rotation ticks, each row followed by its count of ticks
The counts run from 0 to 674.
[119 118 166 135 103  91  96 109 147 138 118 143 151 119 157 101 145 176
 118 160 131 125 144 133 141  99 146  97 156 137 122 169 100 108 127 184
 141 117  75  99 127 139 127 124 149 169 161  99 116 147 128 159 147 136
 202  92 157 104 119 164 118 124 115 127  88 155 136 166 123] => 11
[129 128  56 111 151 121 163 116 135 167 154  91 164 121 115 150  97  88
 100 108 147 160 141 164 116 166 168 141 153 146 117 134 187  73 104 171
 148 153 159 121 118 148 123 150 112 135 153 121 161 145  73 145 128 128
 135 151 128 130 163 155 126 159 118 119 140 117 134 170 126] => 257
[151 137  90 119 132 144 175 106 137 162 146 157  77 126 138 129 175 117
 119 160 134 130 115 163 142 122 169 150 135 110 153 137 127  68  94 144
 184 149 103 152 150 138 149 151 122 145 146 139 149 130  99 181 159 140
  91 155 110 125 151 147 160 115 109  87 126 182 149 130 100] => 555
[116  85  96 100 135 127 162 135 123 117 123 149  77 105 156 167 147 102
 153 132 153 100 128 146 120 128 155 124 133 108 128 129 118 172  86 154
 155 119 145 135 122 174  99 123 108 140 148 119 117  97  36 167 128 112
 104 123  90  76 107 108 156 141  95 128 137 161 115 136 123] => 355
[110  96 158 127 129 115  95 120 144  98 108 145 151  75  82 142 153 127
 120 130 153 138  77 152 111 130  83 119 156 156  90 172 116 131  87 141
 119 127  78 130 124 104 113 118 136 169 165 148 127 129 182 150 142 148
 116 104 100  91  95 111 126 114 101  96  64 141 132 116 171] => 549
[150 128 112 109 111 129 154 148 161 116 145 144 162 119 141 140  84 124
 128 127 116 125 143 124 115 155 122 160 151 125 155 158 109  97 142 136
 144 187 161 120 191 140 178 140 136 153  85 114 102 122 134 172 165 110
 133 139  94 204 119 113  94  65 142 133 147 112 139 140  84] => 170
[136 142 151 145 111 115 138 116 117 165 142 169 181 102  72 154 104 104
 104 106 125 152 125 106 140 166  86  77 218 144  90 122 110 150 132  94
 133 107 128 140 160 112  86 174 128  84 175 137 149 127 147 139 139 142
  98 166 126 123 126 136 103 130 147 133  95 131 146 123 160] => 330
[171 102 163 114 129 136 189 134 109 136 126 161  74 140 169 131 120 140
 152 150 141  61 171 121 132 163 144 110 144  92 124 146 119 135  94 122
 134 118 122 163 139 139 130 105 124 121 164 118  71 101  71 148 117  86
  70 149 126 119 114 140 147 169  94 141 133 151 132 100 145] => 17
[138 108 121 101 154 122 131 114 144 130 126 126  89 123 115 166 172  92
 120 157 180 115 103 154 109 140 134 146 144 113 102 161 121 115  70 169
 125 118  93 152 104 134 119 143 107 127 180 135 115 120 121 176 140 153
 102 127 104 107  89 114 155 142 104  76  74 148 183  87 121] => 553
[112 134 132 114 106 128 151  65 130 152 163 137 175 109 122 141  83 134
  92 123 114 147 175 101 158 170 105  60 197 162  89 105 139 110 117 134
 139 137 164 124 141 138 112 161 155 127 130 119 153 133 102 115 159 112
 171 143 136 130 158 190  95 128 124 141 124 119 124 144 150] => 531
[116 124 125 133 128 128 130 122 108 170 136 138 124 116  45 154 150 113
 116 154 101 123 159 131 117 159  97 110 184 163  82 159 109 124 158 118
 117 135  85 184 161 122 126 147 179  96 156 155  96 119 181 133 140 135
 106 154  73 124 116  90 126 104 144 143 120 122 105 114 165] => 199
[147 132 194 172 107 145 158  86 142  93 142 148  97 105 166 114 127 162
 161 167 116 106 151  99 145 139  93  89 157 112 106 156 105 131  97 129
 125 139  77 121 147 130 150 133 177 137 141 123 107 145 141 136 160 110
 115 151 147 103 105 197  94 125 100 151 121 150 133  96 126] => 516
[138 134 150 200  75 102 107 120 146 160 111 153 138  91 121 136 153 153
 123 127  94 147  84 143 123 106  87 134 177 135 130 148  86 148 147 141
 176 101  70 108 154 124 115 152 127 138 153 130 151 149 166 176 158 151
 141 142 138  81 110 132 130 102 108 128  95 185 139 137 134] => 278
[101  98 110 109 133 117 126 140 142  71 138 112 127 116 157 147  93 123
 139 138 127  85 150 111 106 156 103 130 157 140 139 155 135 144 136 160
 134 150 148 131 169 168 136 128 142 153  95 107  77 106  78 138 176  96
 157 110  76 152  99  94  83  76 129 153 161 105 106 146  98] => 304
[145 131 137  95 134 133 146  97 140 174 136 164 150 114  70 156 130 105
 118 137 108 128 155 153 116 177  93  98 156 171 115 169 117  97 135  89
 129 172 134 144 162 137 131 146 179 125 139 164 103 101 198 160 136 112
  99 144  92 163 128  98 127 114 153 134 130 116 112 134 154] => 401
[160  86 158 154  56 126 151 107 139 131 114 145  79 119 163 132 119 175
 152 147 134 102 169  97 135 182 107 109 151  81  96 169  83 148  89 136
 108 115 109 114 132 145 151 135 135 158 124 132  71 139 156 152 156 106
  94 138 118 129 116 165 118 129  93 136 107 147 107  79 163] => 584
[157 118 115 163 114 110 164 167 110 180 117 154 118  97 158 127 119 124
 165 140 103 113 160 136 138 121 154 137 183  99 137 140  87 169 160 133
 168 110 109 124 159 150 103 126 126 102 159 102 119 125  51 182 137 118
 142 177 134 104 137 121 141 125 111 148 145 151 127 145  94] => 290
[154  91 116  92 126  88 137 160 135 124 133 121 152 109 148 101 103 117
 127 113 184 119 149 129 136  95 175 155 169  89 145 159 131 104 138 188
 137 128  99 131 137 162 149  94 102 158 136  99  69 112  78 162 120 112
 131 108 135 197 124 144 144 118 109 123 101 130 133 169  82] => 657
[124 120 145 106 117 117 144 101 138 106 136 145 183 126 142 169  81 101
  70  71 150 150 110 133 139 163 114  71 161 155 101 120 167 121 108 125
 147 126 183 107 144 150  98 168  98 122 161  83 157 123  86 124 127 113
 121 142 142 105 143 155 134 166 135 113 143 144 152 144 174] => 395
[162  74 172 175  84 112 165  94 129 109 135 152 113 114 140 134 106 140
 132  96 150 142 150  98 155 178 104  92 177  99  84 149 130 117  80 129
 109 120  87 128 121 123 164 145 139 148 165 114 102 142 171 126 121 120
  93 159 151 127 127 175 109 144 105 106 130 120 145  78 185] => 247
[145 138 188 178  90 139 163 104 146 122 161 143 137 122 161 114 105 160
 132 169 140 125 116 103 138 156 100  88 178 115  93 158 110 111  82 156
 126 144  71 114 139 109 153 126 141 150 138 123 116 166 146 150 149 133
 121 155 156 129 119 216  81 130  98 121  93 129 137  95 129] => 381
[139 123 145 149 135 132 129 140 135 145 125  97 104 153 112 151 164 114
 133 186 128  95 138 136  89 144 138 144 140 101 122 194 109 147 136 137
  98 144  83 157 170 127 121 146 104  90 155 150  92 135 134 175 164 143
  98 156  71 128  69  95 143 112 120 111  90 152 142  98  92] => 1
[117 153 160 129 137 118 112 101 125 116 129 105 195 122 123 113  90 144
  78 120 124 126 165 110 152  91 151  93 147 139 106 135 167 106 165 138
  78 155 133 102 176 153 112 123 137 136 137 138  76 134 111 107 129 102
 174 114 141 148  96 180 119 145 140 147  99 163  90 195 159] => 94
[130  76 106 106 112 144 140  91 154  90 133 133  93  93 161 121  99 163
 139 147 157 105 168 104 131 143 106 143 166 128 102 141  76 105  82 168
 150 115 127 126 120 160 143 128 144 160 100 107  92 115  80 153 195 100
 142 107 109 141 139 162  96  76 102 108 110 139 139 129  98] => 586
[162 151 136 213 140 108 136 138 159 119 149  85 169 102 128 109 103 108
 158 143  74 121 129 151 119 136 122 122 149 132 138 191 187 131 135 180
 143 184  89  88 152 130 161 114 155 148 128 124 133 162 132 153 137 120
 156 152 159 142 125 165  94 143  94 148 124 112 142 146 114] => 242
[122  81  85  91 110  97 146 144 116 133 139 164 112 116 146 183 163  84
 111  83 162 129  96 148 128 119 180 102 156 155 163 132 144 157 104 185
 164 134 142 128 124 157 126 156  94 164 168  80 135 116  74 165 127 139
 126 129 119 106 139 119 160 129 105 135 137 143 105 155 146] => 625
[131  65 152 116 104 109 143  74 137  59 145 151 106 102 158 141  99 146
 114  92 169 114 124 104 136 158  98  96 185 131 106 133 147 117  81 140
 128 110 107 140 107 147 143 142 126 169 136  96 106 119 134  97 139 110
 110 117 140 122 130 158 123 129 101  98 136 132 145 103 174] => 248
[ 95  83 107 115 121  89  99 119 124 152 104 144 148  95 109 152 126 125
  98  92 117 139 121 159 145  93 140 105 160 171 128 140 138 146 127 150
 160  91 136 119 118 156  83 131 122 137 187 121 132  91  85 140 131 115
 167  94 127  62 135 118 169 150 128 115 123 175 104 187 172] => 629
[158  81  98  68 150 118 139 142 161 106 139 147 162  86 143 110  95  88
 156 135 185 144 159 160 126 129 154 144 153 113 132 165 118  92  88 165
 154 168 130 123 138 148 155 100 148 166 123 119  97 122  82 171 125  95
 126 115 125 177 116 150 123 121 110 110 118 101 149 171  88] => 455
[134 170 121 153 140 144 150 106 147 165 145 106 104 127  80 149 162  98
 110 151  82  93 109 175  87 162 113 167 122 125 132 161 157  83 135 113
 149 158 116 154 169 141 122 144 120 123 133 176 119 124 154 167 151 120
  64 144  71 128 102  87 152 107 121 110 129 181 136 134 107] => 270
[136 148 136 147 141 112 176 138 115 161 133 146 157 108  97 171 129  73
 130  99 101 120  89 171 120 144 142  93 129 145 127 137 189 148  98 127
 159 144 155 117 148 146  89 137 100 111 181 135 152 122  93 154  92 116
  67 174 109  82 119 133 136 176 102 143 126 148 114 143 159] => 124
[ 82 118 118 119 139 121 143 146 125 112 134 130 178 122 106 179 125  75
 100  98 140 171  92 146 124 133 141  77 135 154 114 124 170 162 117 137
 139 152 162 125 143 128  88 143 119 122 177 101 164 128  63 147 109 124
 115 160 109  69 109 119 130 174 142 103 125 148 123 152 166] => 125
[149 125  91 122 106 153 192 110 144 183 117 137  51 143 161 145 164 135
 148 170 129 121 184 158 124 153 184 141 128  95 134 154  95 106  98 154
 144 147 124 138 132 131 144 156 148 141 151 137 121 121  96 190 163 106
  96 154 115  98 149 140 172 131 120 122 124 170 131 122  96] => 353
[148 131 168 173  78 148 153  82 176 109 113 122 127 124 170 113 110 188
 125 136 137 151 167 119 145 163 115 118 146  91 106 159 100 100  95 135
 131 168 120  97 149 117 164 156 152 172 128 115 127 152 143 156 173 101
 122 153 148 117 130 196  92 136 123  95 111 154 143 115 133] => 448
[108 154 149 105 117 173 158 109 138  98 140 139 140 150 144 134  82 165
  94 159 128 126 185 102 124 176 112  97 151 134 104 166 103  96 140 101
 127 189 160 159 187 135 141 143 166 149 107 132 111 136  93 139 190  97
 108 131  98 151 103 147  79 112 144 104 135 138 138 120 127] => 166
[159  89 113 128 174 106 126 129 148 107 136 111 178  96 127 149  92  64
 139  99 159 152 127 158 129 127 140 126 148 102 108 143 180 126  79 161
 136 138 156  95 120 157 117 113  99 102 168 131 109 122  66 153  99 106
 121 147 141 138 111 154 132 173 106 119 104 117 166 149 116] => 458
[119 115 117 116 108  92 115 147 143 151  98 138 188 113 142 122 100 136
  94  98 143 154 174 135 148  74 174 138 158 110 152 133 106 143 177 138
 149 133 156  89 174 156 114 116 112 125 144 107 109 119  64 166 139 104
 161 121 138 137 114 143 138 134 131 123 117 178 119 196 113] => 225
[125 100 158  98 133 123 114 112 146 120 100 118  96 118 135 138 159 162
 117 164 164 102 145 149 110 150 133 133 133 109  82 172 106 123  77 145
 110 102 101 137  95 128 105 121 111 150 169 141  94 110  95 167 148 116
 129  84 108  88  94 132 162 157 105  83  75 189 141 115 133] => 216
[156 104 145 114 112 113 165 176 115 170 119 170 145  92 155 156 104 112
 166  98 125  81 162 133 133 134 144 115 161 104 140 145 145 185 123 141
 153 129 167 123 163 159 124 114 107 113 136 104  73  90  80 155 114 105
 113 148 109 161 121 113 132 139 103 182 136 117  98 140 131] => 21
